Here are the same points, seen from different sides; a view may also be mirrored.
A view may leave some points out, and in a few views one point is out of place. Which views, in the order they come, and which point in each? Write no view if none.

-- scene 1 --
panel a:
  fav [-26 -39  46   6 -36  51   4 -34]
  rago [-27 -39  44   6 -31  48   8 -30]
  Kunet [-25 -28  37  10 -41  84  -2 -18]
  digek [-21 -33  35  12 -44  80  -8 -23]
  bor [-21 -29  38   0 -42  79  -3 -22]
  vuzip [-20 -28  38  10 -42  86  -7 -21]
  bef [-21 -39  46  11 -38  51   4 -30]
panel b:
  Lolef [ 12   7  32 -14 -21  -5 -19 -10]
  bor [ 14   7  28 -16 -25  -3 -21 -15]
  Ropir [  3  -1  40 -11 -34  26  -5 -23]
  bef [ 10   1  43  -7 -26  19  -5 -24]
  digek [ 21   2  32 -20 -17  -4 -18 -19]
  vuzip [ 19   3  32 -17 -18  -9 -23 -15]
panel c:
  Lolef [-11  26 -34  -8 -14 -24  17  -9]
  Kunet [-12  28 -33  -8 -15 -26  13   0]
  fav [-11   6 -18  12 -27 -27  24 -14]
  vuzip [-19  28 -38  -8 -13 -26  13  -2]
  Ropir [-14   1 -16  11 -27 -26  31 -12]
  mapop [-10   8 -18  19 -26 -26  23  -8]
  bor [-17  25 -29  -8 -11 -26  19  -8]
  digek [-22  29 -35  -3 -18 -25  15  -1]
  mez [-15   3 -20  12 -29 -30  24 -14]
  bef [-17   9 -31   3 -32 -27  11 -11]
panel d:
  mapop [-80 -21 -31 -18  37 -44  -1 -15]
  mez [-85 -13 -28 -20  40 -37   0 -16]
  Ropir [-86 -17 -31 -13  40 -32  -1 -17]
  vuzip [-72 -16 -50 -41  39 -33  26  -2]
  Lolef [-79 -18 -51 -38  44 -33  21  -7]
  bor [-76 -18 -51 -38  41 -27  18  -6]
  bef [-82 -12 -33 -19  42 -39   2 -11]
  rago [-81 -19 -28 -19  47 -36  -2 -17]
  fav [-85 -17 -32 -21  41 -38  -1 -16]
  digek [-70 -13 -48 -37  35 -35  24  -7]
panel e:
  mapop [  4   6   8  14  24 -33 -15 -25]
  Lolef [ -3  18   5   3  32 -48  14 -34]
  Ropir [ 11   6   0  22  27 -30 -12 -31]
  bef [  6   7   4  11  26 -34 -12 -36]
  Kunet [ -3  23  10   1  25 -50  15 -34]
  digek [  0  28  12   1  29 -49   7 -35]
  fav [  5   5   5  16  28 -31 -11 -31]
  vuzip [ -5  28   8  -1  29 -51  12 -35]
  mez [  3   7   4  17  28 -29 -14 -35]
  bor [  1  23   3   3  31 -43  14 -32]
  rago [  4   3   4  17  21 -28  -9 -32]
Moved in: panel c
  out of place in panel c: bef

-- scene 2 --
panel a:
  Rizen [ 26  35  46 -54 -78 -25]
  kivot [  9  18  61   3 -90 -40]
  Fif [ 20  38  47 -72 -78 -30]
  mopi [ 14  39  52 -23 -84 -35]
  vuzot [ 18  31  53  -3 -91 -23]
  Nupin [ 12  37  53  -5 -92 -27]
  dobe [  5  33  54 -75 -87 -34]
  kun [ 23  30  50 -21 -92 -12]
  Kaz [  8  34  53 -67 -79 -44]
  Bomir [  4  47  52 -62 -73 -56]
  nevi [ 16  30  50 -79 -75 -41]
panel b:
  dobe [-32 -46  37  30 -14  40]
  Rizen [-31 -42  33  10 -25  15]
  nevi [-40 -41  41  28  -4  28]
  Fif [-35 -42  40  27 -18  22]
  Kaz [-40 -46  28  25  -9  33]
  Bomir [-50 -51  14  33  -8  29]
  mopi [-33 -53   3  -3 -31  21]
  vuzot [-22 -54  -1 -23 -41  22]
  Nupin [-24 -56  -5 -15 -43  24]
panel c:
  dobe [ 30 -25  -6  34  29   9]
  Rizen [ 26 -33   8   7  20  13]
  mopi [  8 -41  -9   1  -2   6]
  Fif [ 32 -23   6  22  28  17]
  Bomir [ 17  -7 -10  31   8  18]
  kun [ 15 -61  -2  -7  10   1]
  nevi [ 33 -11   3  28  28   9]
  vuzot [  4 -59 -10 -13  -5  -3]
  Nupin [  2 -58 -14  -7  -8   2]
  kivot [  0 -49 -21 -10 -15 -21]
  Kaz [ 26 -16  -6  28  19   8]
panel d:
  Kaz [-16  69  54   1  51 -25]
  nevi [-17  64  64   8  55 -33]
  Nupin [-29  86  44 -46  15 -13]
  vuzot [-35  84  46 -48  11 -19]
  Rizen [-21  71  70 -17  37 -34]
  dobe [-20  75  65  10  49 -20]
  kivot [-41  80  21 -43  13 -18]
  kun [-37  83  64 -37  14 -23]
  Bomir [  0  77  73 -11  50 -17]
panel e:
  Nupin [  7  -6  24  26 -16 -27]
  kivot [ 11  -8  31  48  -8 -20]
  Fif [ 33 -18  -6 -12   0  11]
  dobe [ 25 -14   3 -10  10  21]
  Kaz [ 25 -19  -2   0  14  14]
  nevi [ 35 -22  -8  -6  10  21]
  Bomir [ 17 -23 -10   2  25   3]
  Rizen [ 33 -16  -1  -1 -12  -1]
  kun [ 22  -5  22  13 -28 -15]
Moved in: panel d
  out of place in panel d: Bomir
